One vector is turned by the same rotation once a step. Each row is the vector after some number of steps, and that number follows the row.
The counts run from 0 to 350.
[152 118 123 152 116  71 143 122 123 153 160 151 168 145  92 177 132 146
 113 150 173 124 146 118 148 146 112 136  63 119 133 112] -> 39
[ 94  89 127 153 136 130  76 135 135 100 101 135 140 151 178  93 176 159
 121 126 103 128 139 125 149 161 156  93  91 152 155 133] -> 115
[118 141  94 154 107  94 129 107 124 157 147 161 155 142 116 165 148 134
  91 177 110  94 123  91  93 121 155  87 103 157 145 103] -> 228
[140 176 109 108  87 167 114  67  85 117 134 149 147 149 110 144 158 161
 129 166 126 134 124 118 138 137  94  88 152 149 140 136] -> 195
[159 102 125 135 112  85 138 140 126 128 140 141 168 135  93 172 144 165
 108 171 177 140 147 126 127 138 115 111  59 118 148 115] -> 327
[100 116 106 196 110 119  73  84 137 101 139  91 130 129 123 127 133 122
  84 140 133 122 129 140 148 142 112 164 134 167 164 151] -> 82
[171 153 135 130 137 132 175 111 111 152 151 125 173 176 124 143 112 139
 114 154 174 133 136 108 167 176 129 159  85 116 128 122] -> 344
[147 108 152 109 120 141  97 159 139 103  98 146 134 178 142  89 129 176
 115 158 142 152 152 117 112 181  91  98 112 146 115 155] -> 304
[122  98 155 143 123  95 109 127 124 155 124 162 148 190 107 142 120 186
 107 158 167 120 162 113 118 139 109 124  86 143  97 115] -> 29
[112 136  98 142 123 103 121  97 139 173 157 157 145 150 109 137 147 135
  82 158 135  75 135  88  94 129 160  93 126 162 149 103] -> 232
[152 118 139 135 155 187 146 130 156 143 134 120 128 130  99  98 163 157
 144 145 145 120 153 133 170 162 154 122  97 113 196 113] -> 151
[108 132 104 125 120 124  92 127 115  89 118 151 161 153 187 122 169 117
 130 114 105 154 104 111 171 192 140 109  97 130 146 155] -> 107
[168 168 123 145 131 136 174  90 111 133 151  96 177 156 139 142 109 125
  94 171 165 124 136 101 155 165 136 153  98 134 142 125] -> 56
[164 151  99 140  81 161 110  97 106 117 145 133 123 125  73 141 161 153
 126 155 122 140 113 163 145 145  74 110 144 147 168 133] -> 188
[115 100 155 127 114  98 103 148 127 120 104 181 151 174 127 153 124 171
 141 163 137 156 151 101 128 155 100 114  71 118 102 140] -> 313
[112  85 160 142 121  88  90 140 134 133 114 173 141 165 109 141 137 185
 130 147 155 134 173 115 131 144 102 115  74 129 113 129] -> 317
[151 105 150 116 114 127 107 173 134 109 100 159 141 184 139 110 128 170
 119 163 130 160 133 121 116 184  90 108  93 136 109 151] -> 307
[151 150  88 135 134 110 145 130 153 179 175 157 139 155 112 120 143 107
  80 139 133  83 119  98 108 177 154 111 122 153 157 114] -> 238
[163 164 112 127 103 154 111 107  89 144 133 159 129 187 131 104 156 166
 122 133 102 120 119 137 135 175  95  91 144 169 111 131] -> 203
[ 81 141  94 116 104 134  74  75 120  89 133 125 159 150 146 131 148 111
  88 139 154 134 102 107 145 158 133 127 151 145 158 158] -> 94
[111  79 112 154 122 130 103 170 135 107 101 134 144 156 154 118 164 147
 109 160 101 144  98 134 126 153 164  99  69 136 165 125] -> 121
[142 155 151 150 145 134 160  84 111 148 143 125 166 171 131 144 108 144
 133 147 163 121 162  97 184 164 132 167  88 122 119 121] -> 348
[147 169 133 147 136 141 165  77 110 133 144  98 174 162 144 138 103 126
 101 171 162 122 140  90 159 160 142 160 105 135 134 127] -> 58
[168 164 109 134 102 143 119 117  89 145 135 166 134 189 136 116 152 157
 129 134  89 128 110 135 139 179  96  95 129 166 107 129] -> 205
[176 111 146 132 110 121 129 160 115 112 105 140 152 169 138 123 129 184
 113 179 132 156 147 126 113 161  96  92  76 144 110 133] -> 19
[139 139 125 199 130 127 130 106 127 135 142 101 136 167 140 123  97 113
 106 139 119 131 120 128 171 184 116 196 110 153 126 145] -> 69
[ 69  80 125 127 131 133 101 138 144 132 107 157 152 168 122 140 154 151
 113 167 137 126 108 102 119 127 183 105  82 115 160 113] -> 128
[161 165 110 141  99 131 121 118  83 144 132 174 138 182 143 130 148 152
 135 137  78 131 108 126 141 175 104  94 115 161 102 130] -> 207
[106 141 120 203 114 114 112  87 122 114 135 112 147 141 138 157 104 104
 117 150 107 138 122 116 172 156 118 189 103 142 134 152] -> 74
[154 141 109 149  88 159  99  94 117 126 146 134 112 126  63 135 162 162
 129 147 126 134 124 168 150 141  72 119 147 152 169 134] -> 186
[105 118 132 163 126 148  97 136 192 129 125 132 104 139 100 105  99 109
  97 175 116 126 129  99  98 170 113 158 149 150 158 164] -> 270
[142 134 156 105 115 124 101 115 126  92 112 156 150 133 139 122 155 179
 144 150 146 149 191 103 142 162  84  78 100 134 127 150] -> 10
[135 141 121 204 125 124 130 107 125 132 142 105 137 164 141 130  98 110
 109 143 117 134 119 125 171 182 115 197 106 150 127 146] -> 70
